Here are some points:
[ -8 -25 -23  14 -85 -42   4  11  40  11   0   0   7 -37 -11   7]
[  40  -17   15   -8  127   27   23 -115 -125  -54   89   61  -51   49
    7   15]
[ 122  -19    0  -77   15   52   38  -47 -105 -127   97   -5    0   19
   22  127]
[ 39   5  25 -15 -22  26  11 -16  16  -1   9   3 -13  31  -1 -12]
[ 16  66   6   0  57  -7  -4   7 -27  -3  13   6   4  24  23  24]
[ -42   23   11  -78  -53   36  -14   32   26    9  -49  -90   11 -127
   40   65]
[ -4 -22   1  32 -64  -7 -12  30  65 110 -13 -13 -10 -10 -11 -37]
[-63 -65 -29  -2  70 -41  10 -23 -15 -91   9  33  11  66  -9  -6]
[  4 -43 -28   2  16  16   6 -26 -15 -24  14  -9 -18 -32   1   2]
[ 57  36 -26 -12  36  25  23 -40 -86 -44  86   7 -19 -27  -1  54]
[ 54 -11  -7 -56 -74   3  24 -21 -13 -52  -6 -19  -9 -11 -24  75]
[  6  21  10 -11 -41  31  19   1  -1  14   8  -5  28  -3   2  25]
[ -5 -51   3 -59 -73 -46   8  -7  40  -4 -80  40 -10  28 -32 -47]
[ 11 -23   9   2 -82  10   4  13  35  14  -8 -22  -4 -27   1  20]
[-66 -12 -35  34  74 -40   6  25   8 -42 -18 -25 -12  12   6 -49]
[ 93 -26 -15  18 -79  11  -2 -18 -34  21  81 -33 -64 -42 -37  53]
16 more points follow, each with its number after it:
[  5 -25 -23 -30  -3 -15 -21  -2 -20 -34  37 -39 -27 -33  14  44] 0
[  3 -53  -3  14  44  31 -28  17 -23  13  28  -7 -23  16  22 -53] 1
[  24 -127  -71   17  -17  -47  -55  -29   40  -29   39    6  -75    0
   24  -20] 2
[ 51 -57 -19  35 -68   2  21 -27   4 -12  78  -3 -47  18 -58   6] 3
[-49  24  26 -11  19  25  13   5  15  -5 -38  16  55   2   7  -8] 4
[-17 -19   0  15  18  33  12 -16 -13 -12   1  13  39  44  27 -12] 5
[-25 -23   6 -20  -3  32  48 -31  -8 -23  -6  17  42  39 -24 -20] 6
[ 34  -5  -7 -44 -60 -59 -35  -4  -3  21 -38  37 -20  -9 -11 -56] 7
[ -4 -11 -18  36  25 -34 -50  -3  -5  15  22 -13 -46 -42 -12 -16] 8
[   0  -60  -26   32  127   23   20 -108 -112  -72  117   69  -30  116
   15  -17] 9
[-15  26  24  -7   7   8  61   0  -6  15 -19  -9  31  30 -29 -16] 10
[-17  15 -20   3  42 -27  32  43 -40 -40 -25 -15 -23   3 -61   2] 11
[ 61   1  20  -7 -64   0  38   4 -23 -52  -9   2  37  61 -28  50] 12
[ 57   2  14  -6 -75  25  -4  12  18  50  10  17   2  -9  -2  -2] 13
[ 22 -37 -10 -40 -58 -18  27 -21   9 -22  -5  -2 -19  13 -31  17] 14
[ 59  26   6 -23 -62  13 -10  10  29  32  13  11  11  -2   1  14] 15
Which three of these numbered points are nearest to each point below, looking only along the 5 directions in which the first points spread most? Their numbers follow each, nearest first.
[  10  -35  -20  -42  -39   21   30  -10  -34 -113    1  -60  -24  -43
  -33   90] > 0 14 12
[ 18  29  -6 -67   4 -52 -17 -26 -41 -44 -64  12   6  -7  -9   5] > 6 5 10
[ 23 -93 -20 -36 -25  33  41 -79 -30 -54  25  14  -3  65 -35  21] > 12 14 6
[-11 -32 -15 -14 -28  -9 -22  16  37   2 -15   9   0   7  11 -29] > 7 10 6
[ 56 -52 -20 -45 -93 -13   7  22  41 -10 -43  17  -3  -4 -17   8] > 14 7 12
[ 12 -18 -10 -15 -12  16   5  -1  -6 -29 -15   3  -4 -36   2  30] > 0 11 14
[-50 -53 -40   5  23 -59  -8  -6  15 -37 -17 -40 -25   0 -13 -47] > 11 8 1
[ -60 -127  -44    4 -104  -80   22   -5   85  -83  -63   -2   -3   -4
  -46  -24] > 2 14 7
[  5 -51 -18   5   5 -13  15 -48  -9  -1   2  20 -17  93 -33 -33] > 6 5 1
[ -9   3  15  24   9   7  37 -17  21  29  -3  19  33  31  -6  18] > 10 5 6
[ 14  91   6  -9  57  -7   3   0 -60 -12 -15  84   1  -8 -28 -50] > 5 10 1
[ 11  61   7 -10  72 -44   0  12 -50 -15 -25  74   8  10 -12 -17] > 5 10 6
[  66   36    8   18  127    2    1  -50 -106  -41  110   58  -63   48
   25  -16] > 9 1 5
